Where one turn sends some rows of the set: a few examples, then the rows asked
fen: [  8.2  -5.7  13.9   8.0  10.1   8.8   0.5  -6.3   8.5  -5.0   5.7   8.8
   5.0  11.8   0.1   4.3  -3.1 -18.6  -8.5  -0.6  -8.6  15.9  -9.8   4.5
  -3.0 -11.5  -0.8  -1.8  -5.8 -16.4 -19.1  -8.5   4.8  -4.2   3.2  -0.4
   8.7   1.3  -0.9]
mafe: [ -0.7   1.9  18.0  -9.1  10.4  10.3  10.2   8.1  22.4  -2.6  -1.9  -0.2
   3.4  -0.3  -3.2  -1.4   1.1 -24.6   2.2   2.6  -8.1   5.9  -2.6   2.4
  -4.1   0.5   4.3 -12.2 -21.3   3.4 -10.0  -5.8   5.5  -2.7   4.3  -3.2
   0.0   2.7   4.7]
fev: [-16.4  -2.8  -7.2  -7.3  14.3   8.6  10.6  -0.3  -9.7   9.1  -8.1  -1.3
   8.1  14.9  -5.0   2.8  -7.6  -8.3  -3.0  -3.3 -17.1   1.8 -10.3  -1.7
 -12.0   6.4  -5.6  -1.9  15.6  -6.8   1.1  -1.9 -16.9   0.0  -0.2   0.0
  11.9 -23.2  -6.6]
Pogis: [ -3.0  10.7  -5.5   4.2   5.6  -6.1  13.4   0.3 -11.5   7.9  -9.8  -6.8
   3.5  -2.7   1.2  -1.3 -10.9  -2.8  -0.8   1.3  -5.3   8.9 -14.5  -1.9
   9.0  -1.2  -7.7   7.8  21.5  19.5   4.6  -2.0  10.3   4.4   6.3  12.4
   0.1   4.8   4.4]
dage: [-15.0   1.9  21.7  -0.1  -5.5  -3.9 -11.3  -2.2  -2.0   4.8 -20.7 -10.1
   0.7  -4.4  20.8  -2.6  -5.4  10.5   1.0   3.6  -7.8 -15.4   2.3   7.4
  -6.8   1.8   7.0  -3.7 -14.0 -11.9   8.0  -4.2   5.6  -2.4   0.1   1.5
   8.5   3.2  -1.4]
gipa: [ 0.6  4.2 10.6 10.1 -1.3  1.3 -6.0  7.1 -3.3  1.8  7.5 -0.2  1.4 -2.4
 -7.3 -0.9 -2.5 14.0 -0.8  5.6 -3.0 14.7 32.6 -0.8  2.9 13.2 -0.2  0.9
 -4.6 -9.2 14.6  9.8 -9.8  9.3 -5.5 -6.9  7.9 -8.4 -2.7]
vek: [  5.4  -0.3   1.0   2.5   7.6   4.7 -26.9   0.9  -6.2  13.8 -15.2  -2.6
  -4.8   1.0   0.6  -7.1  17.0   4.0  -5.8  -3.1 -13.2   4.9   7.7 -10.0
  -7.0  -2.9  -1.8 -10.3  13.7 -22.8   0.5   0.0  -6.9  11.0   6.9   1.5
   9.6  11.0   2.3]
rolaz: [  9.9 -14.8  -1.1   5.7   7.8   7.5 -11.6   2.0 -25.7   3.6  -0.9   3.4
   3.2   9.2  -9.6  -6.1 -10.4 -14.0  -6.9  -2.9 -11.7 -21.2 -17.4 -11.0
  -1.8   3.4 -16.0  -3.1   1.1  -9.4   5.7   5.7  -4.7  -0.3   3.2  -4.1
  12.5  -2.1  -7.7]
Kav: [-10.0  -0.4 -31.2   0.5   3.7   8.5   8.2   3.9  -6.6  -2.4 -16.9   4.6
  14.1  -4.9   7.5  -4.9  -0.8 -19.5   0.7  -4.7  -5.0  -8.0   2.5  -3.2
   5.6   3.0  -4.0  -6.1 -14.5   0.5  14.2  -4.1   3.2   7.2  -2.8   1.2
   4.9  -4.9   7.0]
Mit: [ -3.1  -1.4   8.7   3.1  -3.5 -14.2  -0.6   3.3   5.7   0.3  -3.6 -15.9
  -2.9  -9.0   5.1  -2.7   4.3  -0.5  -5.4 -21.4  12.1  -2.1  -0.5  -9.8
 -12.9   5.7  11.7 -20.8  15.9  -5.7  14.0  -3.5  -4.3  -0.9   1.7   0.7
 -10.5  -2.1   9.0]
tok: [ -5.2  -3.5   7.2  -1.2  -3.2  10.3  -0.1   7.6  -0.9  -0.7  14.8 -14.4
  -1.9  -1.9  -6.8  -2.0  -1.3  13.1   3.4  -1.8   6.2  14.8  32.9  -2.6
   4.9   1.5   1.1   4.0   8.0  -7.8   7.5   8.7  -6.0   2.0  -2.2  -7.4
  -3.2   1.4  -4.1]
Konav: [ -4.1   2.8  -3.8  -7.6   2.4   7.8  -0.6   1.3 -11.9   4.8   3.7  -5.5
  -7.7  -7.2  -5.8  -3.5  -8.5 -11.4  -1.5   2.8  -2.9 -40.4 -13.5  -2.7
   6.3   5.4   0.4  -5.5 -10.9   6.8   4.3  -5.0   8.9   3.9  -1.1   1.0
   4.9   1.9  -6.0]
tuse: [ 21.2   8.2  10.5   2.1   2.2  -2.1   8.6  -0.7  16.6   1.4   1.2  10.2
   2.8  -9.2   2.5   2.0   1.4 -20.4   0.9  -2.9   4.1  14.3  -5.9  -1.8
 -11.3  -2.1  -8.6  -1.2  -5.7   2.2  -9.3 -14.3  -8.6   2.2   8.9   0.0
  -3.4   2.2   4.4]
Bof: [  2.1   4.7   9.9   6.4  -8.4   2.9   8.3   7.3 -14.6  -6.6   9.4  -6.7
   0.9  -7.8   4.7  -1.2  -3.2  14.0  -8.6  -7.4   1.0   8.9  33.3   1.0
   8.9   6.6   6.1   3.6  -2.4  -7.2   4.9   2.9  -4.0  -4.1  -3.5 -12.1
   5.9  -4.6  -5.5]
gefu: [ 10.3  -7.3  -6.4   0.1  -8.5 -12.3  -2.1   2.9 -11.0  11.5   7.4  -2.6
  -4.7  -3.8  -8.6   5.7  -6.5  -7.8   9.6   1.1  -4.3 -17.5 -19.2 -18.0
  -3.0  14.9  -4.7  -0.3  13.4   9.1   1.0  -5.7  -7.3  -0.8   9.8   2.9
  -7.7  -3.1  -0.4]

dage -> Mit
fev -> Kav
Where do these go?
gipa -> Bof
fen -> mafe
gefu -> rolaz

Where one turn sends some rows of the set: a few examples, then the rows asked
Tato: [ 29.1  -2.1  -0.6  -0.1   0.5  -2.8  12.6  -7.6   1.5 -13.6   1.9  -6.9
   2.8]
ruve: [  5.1   2.0  22.9 -15.2 -12.5  -2.2  -5.2   7.8  12.6 -24.4   7.5  -5.1
  -2.6]
Sus: [  3.5 -14.1  10.0 -32.5 -10.7   1.2   3.7  -3.3  -6.7  -4.3   0.8  -8.9
  -2.3]
muvef: [ 12.1 -11.9  -6.5 -16.9 -13.9  -4.7   2.4   1.5  -3.8 -17.4  -8.1   3.6
 -11.4]
lat: [14.0 13.0 11.3 -2.4 -6.8  3.0  3.8  5.5 -3.6 -2.3 -7.8 16.9 -0.4]
sel: [ -4.3  -5.5   6.2  -8.5 -10.4  -6.7  21.7  -4.8  -9.3 -16.3   5.8  -0.8
  -7.0]
Mon: [  2.1  -2.6  12.0 -11.7 -14.3   4.0  14.4  15.0 -13.6 -13.8  13.0   5.1
  -4.8]
rol: [  5.7   4.7   7.3  -4.3  -4.4  14.3   9.9  -9.7   7.6   3.5   6.1 -24.7
  -9.1]
lotu: [ 16.5   1.0   7.5 -18.1 -13.2   2.7  18.3   5.3   8.5  -1.4   3.0  -7.5
  14.4]
rez: [ -0.9  -4.0   2.8 -24.7 -17.2  -5.3  -1.2  -6.0 -11.8  -7.5  -1.1  -1.9
  -9.2]
Sev: [ 12.7  10.0  -6.8  -6.5  -7.3  -2.5   1.2  11.3 -13.4 -22.8   0.4  -7.0
  -8.5]
dem: [  1.5   6.5   0.3 -20.2  14.2  -0.9  -8.9   2.2   3.2  -8.4  -2.5   7.7
  -1.3]
teb: [ -2.1   9.4  10.0 -21.1   7.7  -2.9  13.3   6.9   7.7  -4.6  -5.1  10.4
  -6.8]
nake: [ 17.1  -0.1  12.8  -8.1 -16.5  14.0   3.1  21.5  -4.5  -1.1   2.1  -3.7
  -0.8]
tezol: [  7.0   6.1  -2.3 -15.6  -9.4   1.8   0.8   3.3   2.3 -11.8   5.3  -6.6
  22.2]
vev: [  2.2   3.8  19.0 -10.2  -8.3  12.2   0.6  -6.5  -8.6 -20.5   4.0 -24.3
  -5.5]
Luf: [ -3.8  -6.4  15.2  -7.3  -0.1  14.6   0.6   0.5  15.7 -23.6  -3.9  -1.5
 -16.7]
kuzu: [  5.3   1.3  -0.3 -26.3  -0.6  11.2   1.5  -5.5   0.9 -17.7 -14.2  -7.7
 -19.5]
Vubo: [ 14.4   5.2  -1.8  -7.4  -5.4   9.0  -0.4   9.2   9.8 -14.2  11.9  17.1
  -5.1]
piz: [ -0.7 -10.9   2.6  -8.1   5.7   0.3  -5.7   0.9  -6.4 -17.8  12.4 -12.5
 -16.8]
nalup: [  7.9 -20.8  11.9 -12.4   1.9  13.1  -1.5 -10.2   6.1  -2.9  -3.3   4.6
  -1.2]
sobeg: [ 9.4  3.2 19.0 -5.0 -6.8  1.3 16.9  4.5 18.7 -7.1  2.6 -4.9 12.9]
gizo: [  1.6   5.9  14.1  -0.6  -1.5  -8.3  -0.5 -10.3  -1.9 -10.1 -15.3   0.7
 -14.1]
putu: [ 18.4  -9.8  -3.9   8.5  -6.2   5.8  -3.3   2.5   9.3 -12.9  -7.9  -3.8
  -5.9]
fiti: [ 19.2   7.0   6.1 -18.4   2.0  -5.4  12.2 -16.1   2.0  -5.3   6.7  -7.9
   5.9]
ralep: [  2.4   2.8   2.6 -14.7  -7.3   4.6 -23.9   2.9  -2.7  -9.5   2.6  -6.2
  -0.3]
zutel: [ -6.5   8.1   0.3  -5.3  -9.5   4.5   3.3   3.4  -2.2  -7.4   5.7 -28.1
  -4.1]
Zovok: [ 10.4   2.1  18.0  -1.6  -1.2   2.3   7.0   5.3 -12.7  -8.4 -15.5 -17.2
   0.7]
bim: [ -6.0   1.8   8.5 -11.7 -11.7   9.7   9.5   3.2   6.3  -6.3   5.4 -20.8
 -23.2]
gama: [ 16.5  -1.1  -9.8 -11.7   2.5  13.6   3.5   4.1 -11.9  -0.9   3.2  -0.6
   7.7]
bol: [ 14.9  -0.3  13.9   2.6  13.7   6.0   6.7  11.5   8.2  -7.3   3.1   0.3
 -16.7]
poma: [  0.8   8.9  10.8 -12.0   1.0  13.3   1.9  -4.2  17.0   3.9   2.7  -8.2
 -21.7]
tupof: [ 15.5   0.7  14.2 -12.5   4.6  11.1   2.7   7.0  -3.3  -2.6  20.9 -16.2
   4.3]
Tuti: [ 16.4  16.3  15.2   2.2  -7.7  15.8  11.5 -11.2   4.5 -12.4  -2.6   0.4
  -9.5]
fisam: [  2.7   9.0   4.3   3.8  -1.9  -5.5   5.8  -2.6  11.0  -7.2 -13.4  10.0
  -5.7]
tol: [ 17.8  -1.2  19.4 -12.9   6.1  24.1   7.5  -2.9   5.4  -1.3  -5.6 -10.1
  -3.6]
Dera: [ -6.6   2.7   6.3 -16.7  -9.4  23.3  13.4   1.8   3.1 -15.7   6.8  -9.5
   8.9]
Mil: [12.8  7.4  9.7 -4.6 -4.2 17.5  5.0 -6.1  1.8 15.8  4.7 -4.4 -9.3]
zul: [  5.2  -1.6   1.5 -13.4 -10.1   4.8   2.7   5.6  19.4  -8.4   3.0  -4.8
 -27.7]

tupof -> bol
tol -> Luf
Where do these go?
ruve -> Zovok
gama -> Vubo
tezol -> lat
bim -> rol
rez -> lotu
Mon -> Tato
Mil -> zul
sel -> fiti
Dera -> Tuti
Sus -> sobeg
ralep -> nake

